In the rows, zero is written as 128.
Each path below is one point turned by a fixed rotation once a step. After each direction that follows a path, write how fast that rotation turns it, in degrees each step (0 if it stays still).
Each turn is a multiple of 5 degrees from 10 to 175, or 0.
Each row of a path follows its step; steps can be skipped.

step 0: [133 121 127 137 131 114 121 124 130 113 130 129 127 138 119 138 136 133
 130 131 139 123 129 133 130 124 127 136 129 134 131 130 120 123 132 134
 120 123 125 138 116 122 139 128 125 122 126 134 130 133 126 118 139 114
 117 127 129 135]
step 1: [118 113 125 134 130 133 117 121 140 135 126 132 118 126 124 133 123 126
 135 138 130 132 131 129 120 125 131 140 138 134 120 108 127 124 126 133
 118 135 135 122 133 136 121 124 131 121 123 126 130 133 129 129 130 122
 128 128 122 136]
step 2: [141 134 133 124 129 129 122 135 125 129 118 127 121 129 132 132 116 128
 123 117 131 132 124 125 130 128 121 125 136 137 135 114 140 125 133 110
 127 137 124 129 129 141 132 119 135 121 120 127 133 126 121 133 125 136
 133 121 127 140]
step 3: [137 119 124 125 123 120 139 131 125 128 123 130 130 127 131 124 137 125
 123 129 130 144 137 125 132 136 127 138 110 131 133 125 130 118 131 111
 126 120 124 135 115 130 134 132 121 133 112 129 132 130 136 135 127 124
 128 125 130 127]
step 4: [129 129 128 143 121 132 121 124 128 119 123 126 122 142 114 121 144 119
 127 133 124 135 135 122 120 132 118 133 129 124 120 125 131 124 129 136
 130 127 132 138 129 129 110 135 120 130 125 121 136 132 126 125 122 134
 130 128 134 124]
step 5: [125 134 137 130 121 129 128 122 117 116 131 118 124 130 131 138 130 119
 125 131 121 126 135 133 132 117 124 117 144 142 129 123 133 126 120 125
 123 130 130 126 129 124 119 124 135 121 128 124 136 125 136 136 131 125
 118 141 136 123]
step 6: [132 136 130 126 137 130 127 132 122 110 129 128 124 133 125 130 126 130
 125 133 120 128 127 132 126 124 147 129 121 137 121 126 118 127 131 117
 124 129 125 121 107 128 132 125 127 120 129 132 132 129 131 128 132 119
 125 126 113 137]
step 7: [132 118 127 126 130 136 123 135 134 133 118 121 136 138 118 128 134 130
 137 131 127 135 126 125 127 131 121 137 123 142 116 123 109 126 135 129
 127 125 133 115 132 140 131 126 128 120 123 125 125 124 123 120 124 119
 122 124 136 130]
step 8: [130 130 133 127 128 125 130 123 145 131 123 125 138 139 125 145 130 133
 136 123 131 140 130 125 136 127 125 131 137 133 133 117 136 128 119 129
 129 133 128 131 120 130 121 120 137 137 124 130 136 125 120 128 135 141
 124 123 139 138]
step 9: [132 131 120 127 113 127 127 124 125 129 134 128 123 122 122 130 135 125
 121 121 137 141 122 138 128 125 128 137 133 134 134 123 127 131 119 120
 124 130 121 139 122 127 128 134 119 119 122 141 132 138 132 138 138 124
 133 122 124 141]
step 11: [128 119 137 125 136 134 130 122 129 111 124 127 115 134 137 133 127 112
 138 132 122 130 135 112 133 124 123 134 133 131 120 126 140 122 132 119
 126 134 125 135 139 126 130 122 133 127 123 123 130 131 129 128 127 122
 120 128 135 133]
[129 127 129 126 128 126 129 131 130 130 127 128 129 129 129 128 128 132
 128 130 127 128 124 129 126 129 128 127 130 129 127 124 127 126 124 129
 125 125 127 127 129 128 130 125 127 128 126 128 129 128 125 126 126 128
 130 128 126 130]  60

step 0: [127 124 135 122 129 134 130 129 128 133 131 135 138 123 132 133 134 131
 132 123 133 129 135 133 121 126 129 130 130 142 112 139 123 128 120 127
 122 131 138 120 133 129 121 121 140 136 121 130 135 139 120 121 115 122
 125 129 130 134]
step 1: [123 124 120 129 123 122 141 126 132 124 134 131 135 125 132 129 127 130
 141 129 121 132 130 125 114 113 125 121 121 126 120 137 129 131 132 124
 137 132 132 128 136 129 122 119 128 120 112 131 118 128 136 131 116 124
 130 134 128 132]
step 2: [116 128 122 117 137 127 134 117 134 126 119 131 117 122 131 128 135 112
 128 131 120 122 134 133 115 125 131 134 123 128 128 141 131 125 134 126
 124 132 127 126 129 142 133 122 130 133 124 123 123 134 135 123 128 133
 122 135 123 131]
step 3: [136 133 124 122 135 117 129 127 122 131 119 129 131 127 126 127 131 129
 137 139 123 122 132 130 132 120 128 138 128 121 119 141 122 136 127 134
 123 120 138 117 133 137 119 124 123 139 130 129 134 119 132 125 119 133
 115 126 123 135]
step 4: [135 133 125 134 130 126 138 141 126 138 131 120 130 120 131 132 122 126
 132 135 116 118 130 122 118 123 131 122 121 136 123 146 120 124 129 129
 129 126 129 131 122 139 130 122 124 113 132 122 136 122 126 125 126 130
 120 124 127 126]
step 5: [143 118 136 131 133 123 137 114 125 122 126 126 119 124 125 128 134 123
 133 124 120 131 120 131 128 126 139 128 118 133 125 141 124 123 128 133
 134 135 134 126 128 135 127 110 132 127 132 129 139 134 135 129 136 129
 131 124 138 124]
step 6: [128 131 135 124 133 124 121 131 130 129 125 126 130 123 123 142 126 133
 133 129 120 137 133 133 131 120 129 119 131 127 123 136 129 132 124 143
 122 135 141 116 129 126 138 113 133 127 122 140 125 134 129 130 133 136
 117 128 128 119]
step 8: [127 125 130 120 122 130 138 121 123 125 121 121 133 118 134 119 146 129
 130 134 125 124 133 128 128 129 122 122 121 134 145 132 120 138 133 131
 125 134 130 119 128 137 125 120 143 124 126 136 132 129 128 120 122 126
 126 136 131 128]
step 9: [131 125 122 124 122 133 128 128 129 131 124 121 136 131 122 136 134 130
 126 124 117 128 122 129 114 130 126 128 143 121 124 146 112 135 132 137
 126 134 121 118 134 139 125 126 131 134 118 137 128 125 134 129 129 129
 131 133 127 131]
step 10: [137 125 120 131 132 140 130 125 119 132 121 123 124 130 130 139 130 116
 121 132 125 133 134 133 119 126 124 124 119 111 122 139 120 125 132 131
 127 124 132 118 124 129 135 119 130 123 128 122 124 130 121 128 110 119
 132 130 126 130]
step 11: [137 125 126 124 125 122 133 115 128 120 122 122 137 123 133 137 120 119
 119 140 129 123 130 134 118 119 129 131 126 136 125 123 121 138 137 137
 132 127 135 127 124 136 132 122 136 129 130 126 137 129 131 143 119 134
 123 127 130 132]
[130 126 129 126 125 127 127 126 128 128 130 130 127 126 130 129 125 127
 125 129 130 126 125 129 129 128 128 125 128 130 124 128 128 127 125 130
 131 127 129 127 127 125 128 126 128 126 126 128 128 132 128 128 128 128
 128 125 128 126]  60
[127 127 127 128 124 125 129 125 130 123 128 126 127 127 127 129 131 127
 128 127 129 126 129 130 128 131 129 131 125 130 128 128 129 130 130 129
 130 130 125 130 128 127 130 126 130 129 130 129 129 126 129 127 131 128
 127 130 126 126]  115

step 0: [129 134 134 136 127 134 125 125 132 127 123 123 135 126 134 116 135 135
 118 132 128 135 129 139 134 129 115 127 132 133 137 129 126 125 140 121
 142 127 129 117 133 139 133 124 125 136 123 125 137 119 128 132 128 124
 139 138 128 128]
step 1: [131 128 126 119 137 124 127 127 128 126 132 127 122 111 119 115 124 129
 126 130 132 134 125 132 139 136 135 147 124 124 138 132 123 119 128 125
 127 135 124 119 131 119 127 117 133 128 129 133 120 126 120 132 133 136
 126 129 127 124]
step 2: [125 116 122 122 129 126 117 135 131 129 121 123 130 133 138 128 123 130
 137 132 131 136 127 124 134 130 122 125 118 137 127 126 131 124 128 132
 132 126 126 139 136 129 133 131 136 135 128 119 119 131 128 142 131 134
 120 148 133 121]
step 3: [137 128 132 131 139 129 126 122 128 125 128 122 132 133 129 139 133 120
 133 124 135 140 124 128 131 129 126 128 134 127 130 127 127 123 131 110
 143 128 128 135 129 129 122 129 129 117 138 126 117 115 131 133 120 122
 120 120 123 120]
step 4: [117 129 121 125 133 134 133 129 126 124 111 122 133 134 119 133 126 132
 121 120 125 133 124 140 118 121 136 126 132 132 138 132 118 120 126 119
 123 138 131 136 131 134 127 127 129 140 132 134 118 141 129 125 127 132
 132 128 129 127]
step 6: [135 123 120 124 115 138 132 140 133 132 140 126 125 126 126 124 130 129
 124 118 137 129 124 130 119 129 126 130 138 129 132 123 129 122 116 125
 138 124 134 136 126 123 129 125 128 130 124 125 124 126 110 137 134 131
 136 124 117 125]
step 7: [124 127 128 130 130 121 132 134 122 121 125 130 124 133 114 128 117 131
 139 125 127 133 135 127 129 134 129 124 133 125 120 127 119 136 123 115
 134 126 141 120 140 129 135 126 131 121 126 124 138 135 134 145 128 136
 134 129 128 124]
step 8: [134 138 135 133 133 121 124 128 121 130 143 127 132 130 134 135 134 135
 129 130 134 129 135 130 137 127 127 127 134 140 141 138 126 122 135 124
 119 125 130 133 140 129 130 126 132 131 121 123 129 135 125 131 117 130
 133 129 112 139]
step 9: [143 124 126 122 132 125 134 127 135 135 123 118 125 132 125 128 135 136
 132 130 123 125 126 127 131 140 143 126 132 147 140 133 128 121 123 127
 129 131 131 122 123 119 135 127 128 127 144 127 138 130 128 127 136 133
 126 124 134 128]
step 10: [127 130 113 133 130 137 132 123 125 128 127 137 124 143 136 132 127 121
 128 140 127 132 116 119 138 128 133 128 125 129 123 132 142 121 129 135
 136 130 132 128 139 119 125 130 130 135 129 132 128 138 128 137 131 131
 138 123 127 122]
step 11: [123 121 118 135 133 127 138 125 137 125 138 117 124 135 139 134 132 131
 124 132 126 124 137 134 128 128 119 124 133 117 129 129 121 117 125 117
 135 135 120 128 120 118 128 127 121 131 131 127 135 118 131 136 117 128
 133 133 130 130]
[126 128 128 127 128 126 128 130 130 130 125 127 126 127 124 128 127 130
 130 127 126 127 125 126 124 125 131 128 129 127 131 129 129 129 129 128
 130 129 126 128 126 125 127 128 131 127 128 126 128 130 129 130 128 128
 129 130 130 130]  140
[128 127 129 130 129 130 129 127 129 128 127 131 127 130 129 126 126 127
 129 130 127 126 129 129 131 129 131 131 130 130 128 131 129 126 129 131
 128 128 128 125 128 127 129 128 127 128 129 125 132 127 126 129 124 126
 129 131 126 128]  35

step 0: [118 140 126 133 130 138 130 132 139 126 134 128 126 121 124 132 141 128
 123 120 116 127 135 120 125 123 118 127 133 127 124 123 129 135 140 123
 123 130 128 125 131 135 124 130 129 129 128 130 125 129 120 135 119 130
 131 132 123 137]
step 1: [131 137 133 136 124 140 126 132 132 130 118 120 124 133 129 133 127 125
 122 130 128 121 124 134 131 132 125 125 136 143 124 134 127 128 128 120
 134 122 127 121 120 145 132 122 123 128 120 129 137 131 130 122 128 121
 121 127 131 130]
step 2: [137 119 129 133 125 119 127 129 136 124 128 128 119 126 132 122 133 137
 132 130 140 128 135 132 140 125 132 125 135 123 132 134 124 130 141 138
 126 124 132 124 125 143 127 124 126 129 127 127 124 137 133 130 134 133
 138 129 123 132]
step 3: [123 124 125 129 129 122 116 126 118 126 127 129 118 126 126 133 130 122
 137 131 129 130 146 126 126 142 135 131 130 128 125 128 140 133 135 124
 125 120 128 128 120 126 133 132 137 130 128 130 138 121 121 133 125 131
 129 125 134 138]
step 4: [122 132 125 131 128 137 128 131 137 115 132 133 136 127 127 135 118 130
 121 119 127 128 144 131 122 121 125 134 132 126 119 117 127 128 135 129
 133 126 129 129 123 130 114 130 119 125 130 130 138 129 130 128 120 128
 130 131 125 135]
step 5: [124 132 138 130 130 136 127 128 139 142 122 117 128 124 121 133 131 136
 135 132 123 127 123 138 119 126 123 121 133 130 121 122 138 131 133 124
 124 122 134 127 122 142 127 121 124 127 119 126 126 133 124 133 134 127
 126 128 130 126]
step 6: [128 126 122 129 128 127 134 138 130 128 130 135 108 125 127 133 135 119
 127 121 134 121 134 125 138 121 129 122 129 132 124 137 125 131 130 129
 127 118 127 126 118 146 129 126 129 132 128 125 123 133 128 121 136 132
 123 132 121 123]
step 7: [130 123 122 132 121 126 119 134 131 125 121 123 127 129 132 130 133 125
 132 131 127 134 136 110 131 136 122 134 138 123 135 134 128 130 141 130
 125 135 128 126 126 139 130 129 129 131 123 131 142 128 129 139 124 128
 126 120 131 137]
step 8: [125 139 130 135 125 133 127 127 131 119 129 121 125 138 132 126 128 125
 119 126 131 134 138 142 131 133 140 127 132 133 119 132 134 131 136 125
 125 123 134 126 124 125 120 134 123 123 126 137 135 126 123 132 119 133
 139 135 124 138]
step 10: [128 125 124 128 126 124 122 136 127 132 131 129 115 123 124 136 134 126
 131 126 123 130 145 138 129 121 120 131 128 126 116 119 124 125 133 136
 122 120 138 130 123 137 126 121 132 128 129 125 119 124 122 126 137 129
 123 121 131 130]
step 11: [111 128 129 131 120 132 133 128 131 125 124 127 132 128 128 141 135 118
 130 124 127 126 134 116 125 134 130 134 126 122 129 132 132 138 132 130
 129 123 121 132 122 144 125 134 123 133 126 123 131 134 121 137 126 125
 119 127 122 131]
[126 127 130 129 130 128 130 127 129 127 131 126 129 129 127 127 124 127
 132 131 127 128 131 128 126 127 129 131 126 128 127 128 129 127 130 130
 127 127 132 126 128 127 129 127 127 128 129 126 127 125 131 126 126 128
 126 131 129 128]  65
[126 129 128 127 130 130 131 132 130 131 124 127 128 128 128 129 129 126
 127 126 127 127 127 128 128 128 128 128 127 128 131 130 124 128 131 127
 126 127 127 126 129 129 131 129 130 129 126 127 127 127 130 129 127 129
 126 127 125 126]  65
[130 129 128 130 130 128 128 127 128 130 127 124 128 126 128 130 131 127
 126 128 126 124 129 125 125 127 127 128 128 127 126 128 128 126 126 128
 128 129 128 128 128 129 126 129 126 127 131 125 124 131 127 126 128 130
 125 128 129 128]  70
[128 126 125 126 125 126 129 129 129 128 128 129 127 127 126 128 131 128
 126 125 130 129 129 125 127 130 129 130 128 129 127 129 128 129 130 129
 125 126 128 128 127 124 131 126 127 129 131 126 128 128 129 129 131 125
 127 127 129 130]  95
